In the rows, zero is written as 128.
One turn moves every row onto another: examples first, then more rows asked:
Z674: [128 166 114 137 147 118 103 122 136 102 143  98 162 149 124 145 139  94
 140  98 129 132 132 127 110 129 100 122 142 134 109 144  91 153 171 131
 138 108 124 155 132 141 132 141  91 110 108 137 105 111 109 146 136 176
  93 128 149 150 131 112 151 115 149 151 124 142 124]
Z659: [108 145 132 124 140 122 118 103 120 101 155 128 153 141 117 132 109 126
 154 101 156 114 144 176 139 149 107 133 137 110 123 129 115 155 117 109
 118 129 100 122  81  73 124 142  97 136 153 142 157 147 100 166 135 138
 111 119 135 125 162 146 149 103 136 140 141 122 133]
Z703: [141 145 125 118 146  96  84 137 122 137 135 113 147 165 150 110 112 115
 100 113 144 118 147 137  96 129 126 149 135 134 108 145  86 149 143 138
 118 147 123 138 144 152 165 163  97 110 104 150 130 142 135 164 142 174
  93 162 162 138 123 118 148 113 137 135 120 127 132]
Z504: [151 135 116 128 153 104 107 135 126 143 135 108 145 143 126 102 112 135
 117 127 128 153 135 137 115 131 110 138 160 125  99 150  81 168 144 153
 137 125 100 159 134 136 118 161 109 111 117 166 140 129 105 160 113 173
 107 138 152 152  99 110 125 111 143 144 128 153 146]
Z956: [122 127 129 134 157  87  97 140 144 151 131 112 165 153 141  95 146  94
 125 111 135 139 139 120 115 133  98 121 139 132 143 155  75 151 158 136
 124 110 121 153 128 159 146 149 112  97 135 158 131 127 115 145 132 170
 126 126 155 149 162 118 154  99 140 167 111 133 121]
Z432: [127 124  88 118 169 118 109 127 107 132 153 106 177  97 123 143 128 115
 144 123 141 146 109 176 129 114 115 114 115 137 143 136 128 134 144 143
 114 135 130 132 108 101 146 146 137 126 168 139 164 136  89 145 126 149
 133 162 161 123 183 128 168 108 150 126 146 118 107]
Z243: [121 134 111 113 135 102 110 144 129 135 133 104 155 153 120 106 103 118
 121 115 124 145 131 139 127 120 110 111 152 104  80 135  92 170 154 135
 132 127 115 156 128 129 123 134 112 102 125 156 137 117 112 154 123 171
 103 154 152 147 104 109 122 116 155 146 110 160 145]
Z445: [134 126 109 125 144 125 108 121 132 104 179 118 158  98 127 110 109 110
 134 116 155 126 143 162 134 139 111 131 130 120 136 111 119 148 158 136
 128 110 125 110 100 106 137 129  96 136 179 142 155 138  91 150 119 146
 121 125 148 126 183 143 158  83 128 118 142 111 110]
Z803: [130 107 152 114 176 124 115 119  95 110 142 140 133 143 126 133 101 130
 140 101 137 104 114 145 149 141 137 129 133  96 124 151  77 163 124 106
 104 126 103 110 107  90 123 150  85 136 164 131 173 137 106 147 143 139
 124 125 155 133 124 132 139 100 122 138 140 116 136]
Z794: [156 123 114 106 149 109 102 138 105 105 128  96 151 125 118 122 115  81
 108 112 158 117 117 131 138 132 137 138 106 139 141 143  93 157 134 133
 105 156 129  82 154 121 138 116 104 130 170 116 159 121 123 127 138 154
 137 171 160 115 142 132 166 111 115 124 133 116 126]
Z590: [128 118 130 107 170 117 131 127  91 116 133 126 152 125 136 148 106 137
 134 110 130 141 112 180 131 129 137 152 116 117 129 159  94 145 129 103
  90 147 114 145  95 102 126 164 133 115 151 121 177 106 132 147 131 137
 144 151 174 114 128 137 149  98 139 137 118 126 141]
Z577: [147 109 122  99 166 126 105 112  98 102 153 129 188 113 148 160 121 114
 126 117 152 144 104 149 116 119 129 141 113 122 152 152 102 134 147 124
  96 156 147  98 145 111 143 145 122 113 159 121 173 123 106 142 136 145
 134 165 170 120 134 137 170 101 134 131 132 119 125]
Z863: [130 152 131 130 149 141 119 110 113 112 151 121 162 110 131 161 121 136
 158 102 141 135 119 195 139 132 109 147 127 142 124 155 135 152 133 134
 114 143 128 144  97  93 118 150 143 122 143 133 155 142 119 152 131 137
 125 143 170 104 152 133 143 113 137 157 158 134 119]
Z613: [142 129 101 130 143 102 102 145 123 121 146  94 164 104  87 110 148  95
 140 120 149 123 145 168 137 123 103 130 107 150 144 116 127 147 139 143
 102 139 141 123 113 107 121 117 100 124 165 138 158 132 112 131 121 149
 139 149 132 133 184 116 165  98 117 134 151 128 125]
Z582: [137 158 103 133 151 110  99 123 116 110 139 119 152 152 119 121 144 110
 151 120 139 139 130 136  88 131  85 133 143 139 113 133 103 154 150 136
 138 127 122 161 123 135 135 164  82 112  96 157 105 127 120 154 137 184
  94 161 146 156 134 111 158 113 141 149 138 136 128]
Z800: [117 126 134 126 139 107  94 152 135 148 135 125 164 180 141 102 123 112
  95 104 141 129 140 139 106 141 114 137 129 120 100 158  92 157 157 142
 122 141 150 134 149 140 155 138  97 109 115 152 133 134 128 152 146 168
  93 159 166 128 117 108 137  92 131 150 135 121 128]
Z194: [125 141 113 133 140 123 112 132 119 107 142 129 147 134  91 139 132 109
 154 103 152 131 141 188 157 151 108 151 139 149 127 149 128 159 126 139
  91 143 120 145 110  85 112 155  97 118 139 123 137 126 117 144 106 129
 120 114 129 124 144 121 161 111 127 156 160 134 147]
Z912: [155 131 130 153 161  91  97 134 144 140 137 113 159 130 140  78 131 115
 122 121 138 148 128 111  93 124 103 129 145 138 132 137  84 149 144 140
 115 114 130 155 130 159 146 143 101 104 132 151 135 135 115 146 141 167
 128 152 146 164 146 123 146 120 146 146 127 147 123]
Z700: [133 104 117  92 166 124  96 124  97  92 162 133 149 115 139 123 103 103
 133 113 148  95 118 139 131 125 137 132 119 108 140 122  95 156 149 126
 109 127 117  83 133 122 137 153  86 125 175 143 160 137 106 136 138 157
 127 155 159 119 159 132 147  79 110 136 120  97 116]
Z960: [127 128 118 102 155 113 121 140  96 117 134 119 127 150 113 129 109 106
 120 104 151 119 107 146 166 141 136 154 134 132 119 168  90 158 118 122
  85 139  89 114 125 102 123 150 119 117 143 111 170 110 124 138 112 147
 140 131 146 122 109 140 157 119 126 138 129 120 156]

Z659 moves to Z445
Z794 moves to Z960
And these:
Z912 moves to Z703
Z577 moves to Z590
Z243 moves to Z674

